One turn moves every row onto another: examples first, then more rows asked:
q650: [ 4 -2 -9  5 -6 29  0 -1  4 -2 -4 11]
q492: [-12  -5  -6   5  -3   7   5 -21   2 -16  -2 -11]
q161: [-11   4  -4  -6  -4   7 -10   7  11 -19   4  -2]
q666: [ 4  9 -7 18 -2 16 10 -4  1 11 -6 -7]
q99: [ -2 -18  -7   4 -21  -2   5  -3   2   0  -7   2]
q231: [  1 -17  -2   9  -8  -1  13  -2   5 -13   4   5]
q106: [ -3  13  11  -7   1   8  -4 -16 -14  -2  -6 -13]
q934: [-17  10  -1   3   4  13   1  -4   6  -4 -18 -12]
q904: [-9  5 -4  7 -2  6 -1 16  1  9 -5  9]
q154: [ -7   1  -7   0  -3  10 -13   6  12 -15   5  -1]
q979: [  4  -2  11   7 -12   4  11   6  -6  17  -2   1]
q178: [  1  -9 -11   1 -21  17  -3  -2   3   7 -12   7]
q338: [ -9  -1   4  14   9   7  -8  -8   3   0 -10 -14]
q569: [ 11 -11  10 -14  -9   5   9  -7  -5   3   0   7]
q408: [ 0 -1 10  1 -2  7  6 11 -7 17 -5  7]
q250: [-14   4  -7  -1  -5   9  -7   8  15 -12   3   3]
q642: [  9  -6   7   0  -6   5   5   8 -11  13  -6   8]
q17: [-16   7   1   4  -1   7  -2  17   2   2  -3   4]
q451: [ -6  13   9  11  -7   4   6  -7   2  16 -12  -6]
q939: [ 17  -8   6 -11  -9   4  13  -9  -6   2   9   0]
q393: [  1  17  -5  -5   6  -1  12   0  -3   4  -1 -18]
q678: [  3  -5  -9  -5 -14   6  11 -23 -10  -8  -7  -9]
q150: [ -7  12   2  -3   0   3   4  -5   4   7   9 -25]
q879: [-12   4  -5  20   4  13   5 -10   8  -3  -2  -9]
q6: [  9  -6   3 -18  -9   5  -6  -7   6 -14   7  -4]
q160: [  6   8   9  17  -7  12   4   1   3   7  -3 -17]
q195: [-14   5   2  13  -5   9  -5  12   2   6 -11   0]
q710: [ 10   6   6   4 -10  -1   9 -14  -9  13   7  -7]
q581: [  4  -6  -3  11   2  18  10  -1   5 -15   5  11]
q885: [  1  -8   2 -14  -9  11  -4  -6  11 -19   7  -2]
q352: [ 13   3 -10   3 -12  12  14 -11 -10   8  -9  -7]
q409: [ 14 -15  11 -13 -10   8   4  -6  -5  -3   2   2]
q919: [ 10   1  -8  -7  -3   6   7 -15 -12  -7  13 -15]
q588: [ 17 -10  12 -13  -7   5   4  -4  -5   8   1   3]
q413: [ -1   6 -13 -17  -7   6  13 -15 -10  -5   2  -4]
q240: [ -9   9  11  -5  -4   9  -5 -15  -3   3   4 -21]
q713: [ 1 -2  7 -1 -9  8 11 12 -9 13 -8  7]
q599: [ -6   3 -11  -9   6  14   3  -8  -4 -17  -3 -17]
q4: [-14  -2  -9  -7   9   4  -3 -19  -4  -8  -7  -5]
q16: [  3  17   1  -8   7   1   6  -6 -14  -2 -10 -11]
q906: [-13   4  -9  -2   1  12 -12   0   9 -16  -4  -2]
q252: [-10   6  -4   8  -5  11  -3  20   2   2  -5   3]
q330: [  6  -5  -7 -17   0   9   0 -12   4 -18   7  -1]
q311: [  6  -9   3 -14  -5   6  -6 -10   8 -14   9   1]
q164: [ 11  13  -1  -2 -18  10  19  -4  -5   4   4 -11]

q240 -> q106
q231 -> q99
And these:
q17 -> q161
q154 -> q311
q338 -> q4
q451 -> q934
q904 -> q250
q939 -> q979
q879 -> q492

One turn moves every row onto another: examples first, then more rows asked:
q722: [ 19   9   6  16   3 -14  -5   3   2 -17  14   1  13   7]
q228: [  9  -2  23  31  -3 -11 -15   4   4   2  -9   0  15  12]
q868: [  4   6  21  32   9 -17 -25  11  -5  -9  20   1  -2  21]
q789: [ 21  -5   6  31  -1  -1 -18   6  -9   2   8 -32   0  -4]
q961: [ 18   8  -2  25   0  -4 -28  -5   3 -10   4 -10   4   3]
q636: [ 13   6  24  32  -1  -2 -10   9 -12  -1  23 -19  -3 -13]
q204: [ 10   0  24  33  11  -6  -8  21  19   5   8 -15   8   8]
q658: [ 11  -1  20  30  -1 -14 -18  -5 -26   2   4 -16  -4  12]
q963: [ 18 -16   1  23   6  -9  -3  -2   0  -6  10 -23  -5  20]
q502: [ 13  -4  15  29  -4 -12 -27  28   2   1  13  -4  17   9]
q141: [ 7  4 32 31 -1 -6 -7 19  0  3 16 -3 10 -9]
q425: [ 17   9   7  21   6  -7 -28  18  -8  -3  26 -19   4   7]
q321: [  7  10  21  40   9  -3  -9  -6  12  -6   8 -19  -9  14]
q762: [ 10 -13  14  29 -12  -8  -4   2   2   2   9 -20   4  31]
q85: [  8   2  24  43 -13 -15  -7   9   3 -12  23   1   5  22]
q41: [ 15  16  15  29  -9  -7   1 -10  -2 -11  21 -21   1  14]
q802: [ 11   6  20  33  -1  -4 -19  21   2  -7  26  -3   7 -11]
q716: [ 14 -19   0  27  -4 -13 -14   9   5  -8  11  -8   6  25]
q295: [ 11   5  28  37  -7   3  -4   9   3   3  15 -15   4 -13]
q100: [ 18  -9   8  38 -10 -16 -14   2 -20 -16  17  -6   0   7]
q28: [ 14  -4   5  15  -6 -11 -12   2  -7  -5  20 -18   4  31]
q225: [  9   2  30  36  -3  -3  -6  10  -5  13  10 -31   0  10]
q936: [ 11  -7  12  18   8 -13  -1   6   7  -3  14 -12   4  31]
q30: [ 17 -11  20  33   1 -16   9  -2  -4  -7   0  -5   5   3]
q574: [ 16   7  16  25  -8  -2 -20  13 -10  -3  21 -10   9 -15]

q936 -> q716
q868 -> q961
And these:
q425 -> q789
q30 -> q85
q141 -> q802

One turn moves every row onto another: examples first, then more rows asked:
q291: [ -1 -16  -6 -21   1  14 -18 -11  -5  11  13  -9   9  -4]
q437: [ 16  -4  -2 -14 -10   8  11 -15 -13  -8   4 -10   1  11]
q653: [  4 -17  -5   3   4   7  16 -15  -8  15  17  -5  17  16]
q509: [ 15   2   1  -1  -7  13   6 -11  -1  -5  21   2 -11  -6]
q259: [  6 -15 -14   6   4  16  -5 -13   1   6   1   4  10 -22]
q621: [  8  -9  -7   8 -10   5  10  -6 -18   7   5   7   8 -12]
q820: [ 13  -9  -6  -3  11  10 -16   6  -4  -1   1   1  13  -8]
q647: [  8   1 -16 -10  17   9  -7  -7   4  22  14  -1  10  -3]
q526: [ 19 -13 -14  -9   0  -1  18  -8 -11 -10   0   1   7   4]
q837: [ 15 -27  -5  -6 -10  29   0  -6  -4   3  -4  -6   9  -4]
q327: [ 18  -9   1   2  -7  19  17 -19  -1  -6  14  -6  -3   8]
q754: [ -6  -7   2  -4  -5   3  -3 -20  -9  10  12 -18   3   3]
q273: [ 11 -12 -13 -17  -3  16   5   4  13  -4  22   3  -2  14]
q404: [  3 -19  -8  -8  -1  27   4 -22  -2  26   9  -1  10   4]
q279: [  6   4 -21  -6  -7   8  12 -17   5   0  -8   0  -2   1]
q7: [ 13  -1 -10  -6  -3  12   8   6  11   2  -3  10  -9  11]
q734: [ 17  -8   0   1   4  23 -14  -5   3  -3   5 -15   8  -5]
q361: [  7 -12  -9  -5  10   1  13  -5  12   7  17  11 -13  -1]
q878: [13 -3 -3  3  9 23 -3  1  8 22  1  7 -1 -5]
q881: [  6 -15 -20  -8   7   7   0 -14  -2  11 -13  -6  11 -11]
q540: [  0 -11   4   1  -6   0  -6   4  -8   4   7   1  -5 -12]
q777: [  8 -19 -12 -18   8  -4  19 -11  -1   4   0  -1   1  16]
q403: [ 10   9 -18 -11   8   5   6  -5   9   0   9  -2   5  17]
q602: [  9   6 -10  -9   5  13 -13 -12 -13  13   9  -4  15  -7]
q210: [ 17 -11  -1  -9   2  31  -7   1   2  16  22  -2   7   6]
q664: [  5  -3   3 -10   1  10   6 -13   8   9  21   0 -18   5]
q12: [  3 -29  -2   7  -3  12  13 -10  -1   7  24   1   7  -2]
q337: [  5  -5 -11  -8  -3   9  -3  -6  16 -13   5  -9  -7   3]
q732: [  7 -16 -15 -12 -18  20  12  -9   8  -5   5   4  -7  -1]
q768: [ 16 -12  -8  10   9  23   6  -5   0  15  -4   9  15  -1]
q355: [  1   1   1  -4   2  -5  -3  -1 -15  12   0  -6   5   5]
q353: [  5  -6 -24 -16  -7  11   9 -21   5  -6  18  -7   5   5]
q227: [ 10 -22 -17 -19   0  16  -4 -15  -8   3   7 -14  20  -1]
q536: [  5  -7 -12 -20   8  -9   7  -2  -1   7   7   7  -9   2]
q962: [  6 -34  -5  -3   5  25   1  -4   7  12   2   3   9   2]
q267: [ 12  -2 -22 -15  -7  14  20  -8   0   9   9  10   3  13]
q430: [  8 -12  -1 -17   5  22  -7  -3  -6  19   9  -4  15  18]
q194: [  6 -18 -21 -17   4  15   7  -8  -3  28   3   8  11  -3]
q589: [ -3 -19   5  -5   7   2  -1  -5   2  13  19 -12   4  16]
q118: [ 10 -21  -5   7   3   4  12   9  -6   9  12  13   9   0]

q732 -> q337
q12 -> q540
And these:
q647 -> q194
q962 -> q820
q777 -> q526

One turn moves every row onto another: examples first, then more rows asked:
q676: [  9   6   5   8  -2   4 -19  11   1  -2   9 -11  -1  -8  11   1  -9  -4
 -10   2   1  13 -11  -6 -13  -7  -3  16   8   0 -14]
q297: [  9  -1 -10  15  -6  12  -1   7  -2  10   3 -11  -3  11   6  11 -19   1
  -3  -4   7  -1   4   2   2 -20  12   8   1 -15  21]
q660: [  4 -14   5   1  15  10   8  -3  20  -6   9 -16  12   3   2  19  13  12
  -2   6   6   7  12  -9  -8   4  -2   9   2 -17  -1]
q76: [ 11   0  -4  10  -2   8 -16  12  -8  -1   7 -13  -3 -14   5   5  -1  -7
 -10   3   0   4 -13  -2 -14  -6  -9  24  -5  -6   3]
q220: [ 24 -18   2  13   6  -9   1   3 -16  10   9  -5  -2   6  -4  -6   0  -8
   5  -9   8  10 -11   9   2  -2   6   6   7 -13  -1]
q139: [ 13  -2   2   1   0  -1   6  -7  28   5  -5   1  -2   5  -2  11 -12   0
  10  -7 -22   3   0   0 -20   0   6  -2   0  -5  15]
q105: [  9 -13  13 -14  -4   6  -1 -13   9 -14   0  -1  13  13   8  16  -8   9
  -4   1 -10   6  -8   8   5  11   1  13   8  -8  -5]
q776: [  4   7  10   5   0  -9   3  -1   4   1  -9  -1   0   6 -10   3  21   5
   7 -12   5  14  14   3  -2  11   3  17  -9 -27   5]
q447: [ -1   3  -3  19  -1  14   0  -1   1   7   6 -16  -2   4   0   9 -16   0
   1   1  13   1   9  -9  11 -24  12  12  -2 -12   3]
q21: [ 25 -10  -3  16   6  -5   0 -14 -18  10   0  -4   3  -2   2  -2  -4   0
   5  -2  10  16 -14   0   9  -7  11   4  17 -10  -3]
q191: [  7  12   2  18  -1 -13  -2  -3  12 -16   0   9  21  -4   2   1  -4   4
   8  18 -17  19  -4  -4   5   6  -4  10   8  -6  14]
q930: [ 13 -16  -4   7   2   5   5 -20   2  -9 -25 -12   8  15   6  11   4  10
   5  14  -2   4   7   0  -7  -5  -2  23  12 -22  -3]
q389: [  8  11   9  12   2  -4   4  -6  26   2  -4  -8   3   4  -8  10   2  -1
  15   4 -21   6   9 -10 -12  -6  12  -1  -2   6   5]
q843: [ 12   2  -9  11   0 -12   4  -7   2  -9  -1   3  24  -3   2  -3  -1  10
  -2  19 -19   6  -3  -2   0   0 -11  24  -4 -18  19]
q617: [  6  12   5  18  -5 -18  -5 -13   4  -1 -23  -2   7   0 -14  10  10   3
   7  -1   2  18  12  -2   7   9   9   9  -6 -17   3]

q105 -> q660
q76 -> q297
And these:
q676 -> q447
q139 -> q776
q617 -> q191

